Which row each row swaps with, under one turn or mirror:
K_743: [-49.6  14.4   6.4 -21.7  21.2   8.5  -9.7  38.3   4.8 -27.1   6.3 -12.3
  -1.1  -5.5  32.1  10.8 -12.5   4.6  -4.8   6.2   2.2]
K_706: [-16.8 -13.9   4.7 -41.3  -4.3   5.8 -48.0  51.3 -16.8  -7.9  17.4 -17.4
 -11.2   3.6  23.1 -24.2 -21.2  -7.2   3.4  26.5  22.9]
K_463: [-36.9 -17.4  -3.2 -39.2  26.7 -21.7   1.6  35.2 -20.2   2.7  14.2   3.6
  15.6 -22.1  41.5 -21.2 -29.2  25.7  15.5   5.7  22.5]
K_445: [-22.2  13.7  15.8 -35.5  -3.9   4.6 -22.0  25.1 -16.3  20.5  -2.0 -13.7
  -9.8  -1.4  44.1   6.9   8.2  -8.3  -4.8  39.9   8.9]
K_353: [-42.4 -11.6  -7.9 -34.5   0.8  -2.9  -3.2  22.3  -2.0 -34.4  29.2 -13.1
  -2.6 -12.6   1.8 -11.8 -13.0  10.6 -13.2  11.1  23.6]
K_47: [-45.3   0.3   4.1 -41.5  13.1 -31.0  -3.5  45.0 -13.3   6.6   6.0  -5.9
  -0.9 -36.7  42.1 -16.7  -6.7 -22.2  -7.2  19.6   8.0]
K_78: [-12.7 -14.5  -1.7 -15.7   6.6  12.3   1.1  45.6 -26.4 -15.5  18.6 -31.0
  11.1 -33.3  45.0  -6.8 -20.1   0.9   4.0  13.0  13.6]
K_830: [-34.6   8.1  -8.3 -37.6 -22.1 -32.7 -19.5  25.1 -11.7   2.7  -9.0   7.0
  -4.6  -5.5  27.4 -22.3 -15.4  -2.5  12.2  -2.7  27.6]
K_535: [-32.6 -19.9   2.7 -13.6 -15.8   3.6  -4.0  25.8   0.4   5.3  31.2 -13.6
   2.7 -33.5  26.5  13.8 -12.3 -15.9   4.4  28.7  14.3]
K_714: [-44.8 -12.2  14.5 -43.1  14.2  10.7 -19.3  40.3   2.7 -10.9  13.6 -12.4
  -8.2   0.0  61.4  -5.8   2.8  15.7  15.1  37.5  34.9]
K_101: [-39.7 -20.7   1.4 -12.1 -22.7  10.7 -21.5  23.0 -10.5  14.8  28.6 -13.4
   5.0 -22.4  42.4  19.4  -5.4  -1.3  -3.7  16.0  21.3]
K_604: [-17.6   6.3  10.5 -57.0 -13.4 -13.8 -25.4  11.0  -7.1   5.8  10.2 -25.5
  -2.8 -17.4  24.5  12.1  -7.5  -2.8   5.0  18.5  53.6]
K_114: [-38.0   7.0  -9.6 -29.3 -23.3 -35.4 -15.5  28.5 -13.5   4.0 -12.0   3.0
  -1.3  -4.1  26.4 -26.9 -19.2  -0.6   9.8   5.2  21.7]
K_511: [-10.8   3.4   7.4 -53.0 -17.4 -17.1 -20.6   7.0  -5.5  -0.6  13.1 -19.4
  -3.6 -20.7  21.5  14.5  -9.4   2.0   4.2  22.1  51.1]
K_161: [-11.9   2.8   8.6 -52.5  -7.5 -10.1 -22.9   7.8  -3.7   3.0  15.9 -24.1
  -5.1 -12.6  23.3  17.9  -6.5  -7.1   3.2  24.7  49.8]
K_510: [-31.0 -24.5  -3.7 -39.4  25.9 -12.5   3.7  33.3 -20.5  -4.6  11.0   0.1
  12.0 -10.3  43.7 -14.4 -31.4  33.6  16.7   9.1  23.3]
K_44: [-31.9 -19.5  -1.4 -40.7  18.8 -20.0   5.4  29.2 -19.2  -0.8  12.0   5.7
  14.7 -12.4  42.5 -18.1 -32.9  34.5  11.4   7.2  23.8]
K_409: [-11.9   6.9   8.0 -53.3 -10.1 -14.5 -25.1  10.2  -3.2   3.9  17.3 -21.6
  -6.9 -21.4  24.0  12.2 -11.0  -1.9   7.0  24.4  53.4]
K_26: [-22.1  15.2  17.3 -37.1   0.9   2.3 -25.9  27.3 -18.4  11.3   0.1 -11.8
 -16.8  -5.1  45.0  15.1   9.9  -6.7  -8.9  37.1  11.6]
K_141: [-34.2  -6.2  38.3 -22.2  -8.0 -11.3 -28.4  39.7 -13.2  -4.5   8.7 -18.2
 -22.0 -12.8  45.7 -10.2  18.5  17.5  -1.7  21.6  14.1]
K_65: [-46.6  11.1   6.2 -20.7  24.7   9.4 -18.9  37.6   6.6 -23.7   6.1 -15.7
  -3.8  -8.3  39.8   4.9 -18.3   1.4   0.1  14.2  -6.2]
K_928: [-45.1 -13.0  -9.2 -36.4  -1.8  -6.0   0.5  23.5   2.3 -25.5  31.3 -15.2
   0.6 -11.5   2.7  -5.6 -11.8   8.0 -13.8   9.8  29.1]
K_488: [-36.8   8.3 -11.8  -7.4   3.1 -19.0 -39.5  13.0  -7.9 -16.2   5.5 -11.7
   6.2 -20.8  39.5  -7.4 -33.9  11.5   9.8  17.0  -2.7]
K_557: [-36.6  -8.9  37.9 -24.3  -4.6 -17.1 -31.9  46.7 -14.2  -3.9  12.3 -21.7
 -21.2 -11.1  40.4  -5.0  18.5  13.9   0.5  17.9  12.3]
K_148: [-21.8   9.3  -3.5  -6.4  -5.2 -16.9 -43.5  20.1 -12.1 -17.4  14.4  -5.4
  -1.6 -18.0  33.5  -6.2 -31.3  17.5  11.1  18.3  -7.7]
K_414: [-14.4  -1.8  11.0 -54.2 -11.0 -12.2 -20.6   7.7  -5.0   6.6  12.7 -26.2
  -7.4 -20.0  26.5  17.2  -8.6  -1.1   0.5  24.4  49.6]
K_266: [-13.7  -3.7  -0.1 -38.4  23.9  -7.2 -29.7  29.5 -35.6 -20.7  -4.4  -4.0
   4.3 -26.2  26.6  19.6  -5.2  -8.3  11.3  29.1  31.7]
K_438: [ -5.3  -5.5   5.5 -20.7   4.6  10.4  -6.6  54.1 -27.4 -11.5  21.9 -30.5
   7.4 -26.8  46.7 -13.0 -21.8  -0.5   4.9  11.4  16.4]
K_167: [-52.1  14.2   4.2 -24.2  22.6   5.7 -15.8  37.7  14.6 -17.0   8.7  -9.4
  -7.7  -3.4  40.8   6.7 -12.0  -1.0   2.3  14.5  -2.7]
K_69: [-40.6 -10.9  17.2 -38.0  14.0  10.2 -24.2  37.9  -1.8  -7.5   8.5  -7.2
   4.3   2.1  60.5  -1.0  10.1  16.9  12.5  41.5  34.3]
K_503: [-38.3  10.6  -2.7 -36.7 -26.5 -29.0 -23.0  25.3  -9.7  12.3  -8.2   7.1
  -1.5  -3.3  25.4 -22.3 -15.2  -4.5  14.5   5.5  22.2]
K_556: [-19.3 -12.3   1.8 -35.2  -0.9   4.5 -45.7  54.2 -19.6  -4.4  17.9 -17.8
 -10.8  11.0  24.0 -24.3 -14.7  -8.2  10.0  22.1  18.5]
K_482: [-41.8 -11.2  17.9 -42.8  15.9   7.4 -28.7  42.4   2.2 -13.1   7.8  -7.3
 -10.2 -12.5  54.9   3.1   9.6  10.8  14.1  38.0  41.5]
K_724: [-45.8 -14.4  -9.0 -40.6   3.6 -16.3   3.2  24.6  -5.5 -26.7  29.9 -21.7
   2.0  -7.9   4.3  -2.2 -13.4  14.9 -14.4  10.9  26.7]
K_427: [-39.1  -9.1  19.7 -45.0   9.0  10.8 -24.4  37.1   0.5  -8.0  11.2  -7.4
  -7.7  -0.4  59.3  -2.2   6.9  13.8  14.8  40.5  40.0]
K_336: [-32.3 -16.6  -4.0 -35.0  17.7 -22.0   5.7  34.6 -16.1   4.3   8.9   6.7
  17.7 -13.2  45.1 -17.1 -31.8  32.5  18.7  17.0  23.5]
K_532: [-19.1   1.2   0.3 -37.9  27.3 -15.4 -30.6  28.1 -34.2 -21.2  -3.9  -4.9
   5.5 -30.1  29.5  16.9  -2.4 -10.0   6.0  33.2  29.5]
K_945: [-20.3 -13.4   8.9 -35.6  -1.4  13.9 -41.7  48.2 -16.5  -3.4  17.9 -20.6
  -6.1  -0.6  12.8 -28.7 -22.3  -6.1   5.4  21.5  16.0]
K_342: [-37.4   9.1  -7.1 -32.5 -22.6 -26.4 -18.8  28.2 -14.3   8.8 -12.1   3.5
  -1.1  -2.1  26.7 -31.4 -12.1  -5.5  15.7   9.7  21.7]
K_544: [-10.3   7.3 -10.3 -27.8  -1.4 -29.7   9.4   9.8 -27.6  -5.3   2.4   1.5
  -0.2 -19.3  34.7  -3.8 -13.0  18.0 -12.3  17.1   5.9]
K_408: [-21.2 -10.4  15.6 -20.3  18.2 -26.6  -9.3  11.1 -30.4  -2.5  32.0  -8.1
   8.3 -11.8  14.3  -5.8  -6.3  20.4  18.4  -2.7  12.2]
K_231: [-51.2   6.3   4.7 -43.0   9.4 -29.9  -0.9  42.9  -6.9   2.6   8.4  -8.9
  -4.0 -33.1  43.2 -23.0  -9.6 -19.2  -6.1  21.1   7.6]
K_196: [-24.1  -8.3  15.1 -26.7  18.7 -28.0 -12.5  15.4 -35.1  -4.2  35.1  -5.7
   6.5 -12.4  24.3  -0.9  -1.9  19.6  12.1  -8.1   7.3]
K_574: [-36.4  -9.7  15.3 -42.1  12.8   6.8 -19.2  37.5   6.9  -5.6  10.6  -3.9
  -5.4  -4.4  58.0   5.1   2.7  14.6  17.7  45.7  39.0]
K_310: [-36.8 -17.8  10.1 -15.4 -20.6   8.3 -10.6  23.7  -3.5  10.9  29.6 -23.9
   2.0 -32.0  31.5  18.4  -3.4  -3.1  -3.2  19.9  11.0]
K_151: [-29.6 -25.7   1.3 -16.8 -13.1   9.2 -16.8  24.0   0.3   9.9  21.1 -26.0
  -2.2 -35.8  44.2  17.7  -8.4 -12.6   0.0  19.1  18.9]
K_131: [-41.8  -8.8  18.3 -50.1  20.1   6.2 -27.4  43.4  -1.1  -6.6   8.8 -11.2
  -6.2   1.0  57.8   1.5   1.9  13.9  15.4  38.6  32.7]
K_87: [-25.8 -24.3   1.0 -38.2  21.8 -20.2   4.4  32.6 -11.8   0.2  14.9   4.9
  15.5 -11.9  50.3 -17.5 -27.4  33.2   6.5  11.1  19.7]
K_519: [-32.6 -22.3  -6.7 -42.1  19.4 -21.5   9.9  36.4 -23.1  -6.3  14.9   2.8
  13.8 -15.9  47.3 -15.0 -23.4  30.0  12.9   9.4  24.7]
K_267: [-33.2 -11.2  38.5 -19.3  -5.7 -15.4 -28.7  41.8  -3.0  -3.8  12.0 -20.8
 -24.1 -10.1  34.2  -9.3  16.9   9.9   5.6  23.0  15.4]
K_451: [-29.8   7.3  -3.8 -12.0  -6.1 -22.5 -44.1  16.1  -6.3 -10.9  19.5  -7.4
  -0.6 -16.7  44.0  -3.2 -39.0  23.2  -1.9  17.9   3.7]
K_283: [-38.9   9.1  -9.9 -30.3 -20.6 -32.0 -21.0  24.3 -15.8   5.1  -9.8   7.7
  -2.8  -1.4  30.7 -26.4 -15.4  -0.6  14.5   4.6  19.4]
K_117: [-17.5  -9.6   2.6 -33.4  -3.4   5.7 -47.3  50.9 -17.0  -5.7  13.8 -19.5
  -5.2   4.1  17.8 -29.2 -24.8  -3.5   8.2  23.0  21.1]
K_702: [-17.5   8.6  -8.5 -27.4   0.2 -31.1   9.7  17.2 -36.2   0.5   6.1   0.2
   1.5 -21.6  37.5  -6.9 -14.6  14.1 -13.2  13.3   3.9]
K_721: [-28.3   6.5  -0.8  -5.6  -2.6 -17.9 -39.1  25.5  -6.7 -16.9   7.7  -8.3
   1.4 -18.9  25.1  -4.4 -38.7   7.7  13.3  36.7  -2.2]
K_844: [-42.3   6.7  -8.5 -30.8 -23.1 -30.0 -17.6  28.7 -11.1   9.0 -10.3   8.7
  -2.9  -7.4  23.6 -21.6 -16.2   0.0  14.4   4.0  26.7]
K_827: [-51.6 -13.7 -10.9 -40.9  -0.1 -10.8  -0.1  23.3  -8.7 -25.1  29.0 -12.7
   6.1  -7.5   3.4  -7.9 -15.0   9.7 -13.2   9.7  25.4]
K_240: [ -6.1 -14.0  -3.4 -16.2   5.3   5.2  -2.0  46.1 -32.7 -11.4  16.5 -31.6
  13.6 -32.5  44.8  -5.4 -22.7   9.2   8.2  16.1  21.0]
K_671: [-10.4   1.2   8.1 -55.8  -6.2 -14.2 -15.6   5.3  -1.6  -0.8  10.4 -22.0
  -6.9 -18.6  19.9  15.9  -9.9  -0.5   1.6  23.0  48.9]
K_284: [-22.1  -7.2  18.3 -26.1  18.9 -20.6  -9.3   9.9 -32.7   2.1  31.3  -1.6
   6.6 -12.4  26.3  -0.7  -5.0  22.9   9.6  -6.8   7.5]

K_503 swaps with K_511
K_414 swaps with K_283
K_671 swaps with K_342
K_310 swaps with K_148
K_267 swaps with K_408
K_827 swaps with K_706
K_463 swaps with K_482
K_488 swaps with K_151
K_724 swaps with K_556
K_161 swaps with K_114
K_945 swaps with K_353
K_26 swaps with K_702
K_141 swaps with K_284
K_510 swaps with K_714

Which row each row swaps with, under one turn or mirror:
K_67: [ 5.0  5.3 11.2 -6.6  0.1 29.5 10.1 20.6 27.1 21.1 10.1 -4.8  8.2  5.2
  4.6 36.0]
K_981: [ 34.6  -0.5 -14.8   6.0   5.2  20.8  -2.4  20.7   9.5  -3.0 -13.0  -4.0
   5.6 -11.9   1.2  25.4]
K_841: [ -4.7  18.4  -4.7  24.7  -3.1  28.5   8.2   4.7  30.1   4.9   3.5  -4.2
 -29.8   2.6   0.3  26.0]
K_720: [ -3.9  20.7  -4.1  -8.4   3.1  13.4   3.6 -11.1 -16.7   4.4 -34.3  -5.4
  11.2  10.2  10.4  -5.0]
K_2: [ -7.8  18.5  -6.8   1.6  -4.6  18.7   4.9  26.9   6.7   0.7  34.7 -15.6
  13.5   4.1  11.6  16.2]
K_479: [  7.8  19.2  -9.7  19.1 -12.9  12.1  11.6  27.1  14.8  30.6   1.2   6.5
 -11.9  14.5   4.4  14.4]
K_816: [ -7.2  21.0   3.2  23.3  -8.2 -10.1   8.3  19.4   5.8  20.3  -4.4  10.0
   2.3  18.7  10.4   6.4]
K_542: [ 11.2 -10.0  -4.8 -17.4  -7.0  11.9   4.4   5.8  -5.9  -1.3  15.4 -15.4
  17.2   5.9   3.8  40.0]
K_684: [ 19.5   7.4  13.5 -14.7   2.9  23.3   6.4   7.5 -29.8  18.4  -6.9   2.3
 -15.0   8.1   3.6   9.8]
K_621: [-29.1  22.8   2.6   6.7   5.1   7.7   5.1   6.1   9.7 -32.7  -1.6 -11.3
  -6.9   9.9 -17.6   3.1]
K_162: [-17.8   6.8 -10.7  10.7  -2.6  16.0   6.7  10.5  10.0 -14.8 -39.3 -17.6
   4.3  -4.4  -8.2   0.3]
K_97: [ 19.7  12.9 -24.4  19.8 -18.2   7.2  11.8  -1.7   4.6 -11.2  -7.1 -20.3
  10.6   9.9   8.4  25.7]
K_433: [ 10.2  -8.5  -8.9 -29.0  -6.8   9.4   6.0   3.3   3.0  -4.5  21.5 -13.9
   0.4  -1.4   8.8  26.9]
K_823: [-12.2  -0.8  21.1  26.0   4.0  -3.9   0.4   7.7 -13.8  -5.5 -12.0   9.5
  -5.7  21.6  -3.9   0.5]
K_986: [ 19.9  15.6  27.9   9.1   3.8  13.8   4.2  22.2   9.0  -3.0 -33.3   4.5
  -3.9   8.3  -6.0  20.5]
K_660: [ 16.5  12.8  -5.1  -9.1   2.2  15.4   3.4  24.5  -5.2  -3.3 -16.1 -27.8
 -16.5 -14.7  10.2  38.7]
K_248: [ -4.8   9.9  25.1  -6.6   9.7  15.2   3.0 -18.1  12.4 -21.7  -9.2  -4.6
 -14.6  21.2 -19.9  20.7]
K_204: [ -2.9  17.6  -2.1 -29.4  -5.6  17.7   6.9  18.1  16.2  23.1  10.2  -7.6
  -5.7   7.5   9.8  33.4]
K_552: [ -2.9   9.2   1.0  13.0  -0.3  11.1   3.5  41.2   1.5  -0.7  29.1  -3.0
 -17.2  10.0  -1.2  15.9]
K_946: [ -3.5   6.3  -2.0 -10.0  -1.1  -4.0  -3.6   4.8 -19.1 -35.3  -4.6 -11.2
 -15.3  16.4  -5.8  -1.9]
K_405: [-26.3   5.0  -0.9  17.3   0.2  14.8   7.7  17.2  11.2  -8.5 -23.7 -20.3
   8.2 -12.5   3.6  29.1]
K_236: [-14.8  17.9   2.8 -31.1  -3.7  11.0   5.9   3.6  -5.7  -6.4 -17.3 -20.4
  16.1  11.7   4.7  -6.8]
K_863: [-19.6  -3.4  -6.3  11.9  -4.9  10.9   1.7  30.3  -4.8  19.4  16.4  -4.1
 -17.2  12.7  10.9  17.2]
K_82: [  0.2   7.6 -18.2 -18.1   0.6  14.5  13.1 -28.2  -2.0  -7.4 -13.3  -8.7
 -10.6   0.5  -6.1  27.8]
K_297: [ 14.7  39.7   1.0  -4.8  -2.6 -13.2   8.0  -5.4  -5.6  -2.4 -21.2  -7.4
 -14.3  18.7   3.3   4.2]
K_663: [  7.4   9.9 -14.3 -11.6   4.2  20.8   3.3   7.5   7.6  26.9 -10.3   2.2
  -8.8  -4.2  14.8  42.8]
K_573: [ 20.5  41.4   1.3  14.5  -1.0  20.1   4.0  -9.7   5.7  -4.4 -22.0   3.0
   5.3  11.4  -7.7   1.8]
K_790: [-16.5  -1.8  -6.1  29.6  -3.5  18.2   9.5   5.4   3.2  -5.1   8.0 -14.5
  -9.3   2.5   0.9  46.2]
K_881: [-44.8  11.5   3.3   7.0   4.9   7.8   4.4  -1.5   6.9 -10.4 -16.3  -8.3
 -12.0  13.0  -6.4   6.2]
K_434: [ 15.8   7.2   9.6  33.5  -9.8  24.0  -0.6  21.2   9.0   3.0  10.7 -25.1
 -10.9   4.7   6.4   6.2]
K_545: [  1.1  24.3   6.7  -2.6  -1.3  20.6   2.7  16.1  -4.7  -6.3  17.5  -7.5
 -36.8  13.0  -1.6  41.5]
K_177: [  3.3   5.5  11.8  19.4   0.6  -2.9  -3.0  -2.4  34.9 -18.4 -13.2  -9.7
 -13.4   3.5 -11.2   1.1]
K_280: [ -4.9  29.3  33.5 -24.8   0.2  23.0  10.5  -9.9  -7.7  -4.5  -3.9  -5.0
  -1.5  16.2  -3.7   3.3]
K_106: [ -1.2  -5.8  -1.5  18.4  -0.3   9.9  -4.0  18.4   1.1 -14.3 -15.1  -7.7
  -8.7   6.6   3.3 -24.0]
K_654: [ -8.1   7.2   4.1  -5.1  -4.2   9.1   8.1  -5.9   9.8  -8.5 -13.1 -13.5
  31.0  17.9  -0.1 -12.1]
K_895: [ 15.7   7.2  11.7 -27.4   3.3   7.8   2.6   0.2  14.5  -7.9 -25.7 -14.0
 -22.6   1.0  -5.1  34.5]
K_470: [ -1.4  24.2  34.0 -15.2   0.7  14.9   7.9 -10.6  -6.6  -2.8 -11.1   2.4
  13.4  23.4 -10.9  16.7]
K_991: [ 25.8  20.2  -0.9  -8.1 -19.3  12.2   6.3  -3.5 -17.9   3.6  -2.8 -27.4
  -7.6  22.6  11.1   7.0]
K_862: [-22.0  23.8  19.3 -11.0  13.1   4.9   2.3  14.1  20.4 -18.3  -0.7   2.3
  11.9   5.1 -10.2   2.6]
K_312: [ 19.8 -11.3   1.1   3.7  -7.9  19.7   1.0   9.2 -16.2  -3.4  25.5 -19.7
  -4.1  20.4   3.5  17.1]

K_863 swaps with K_881
K_312 swaps with K_248
K_97 swaps with K_986
K_684 swaps with K_82
K_552 swaps with K_621
K_470 swaps with K_542
K_654 swaps with K_67

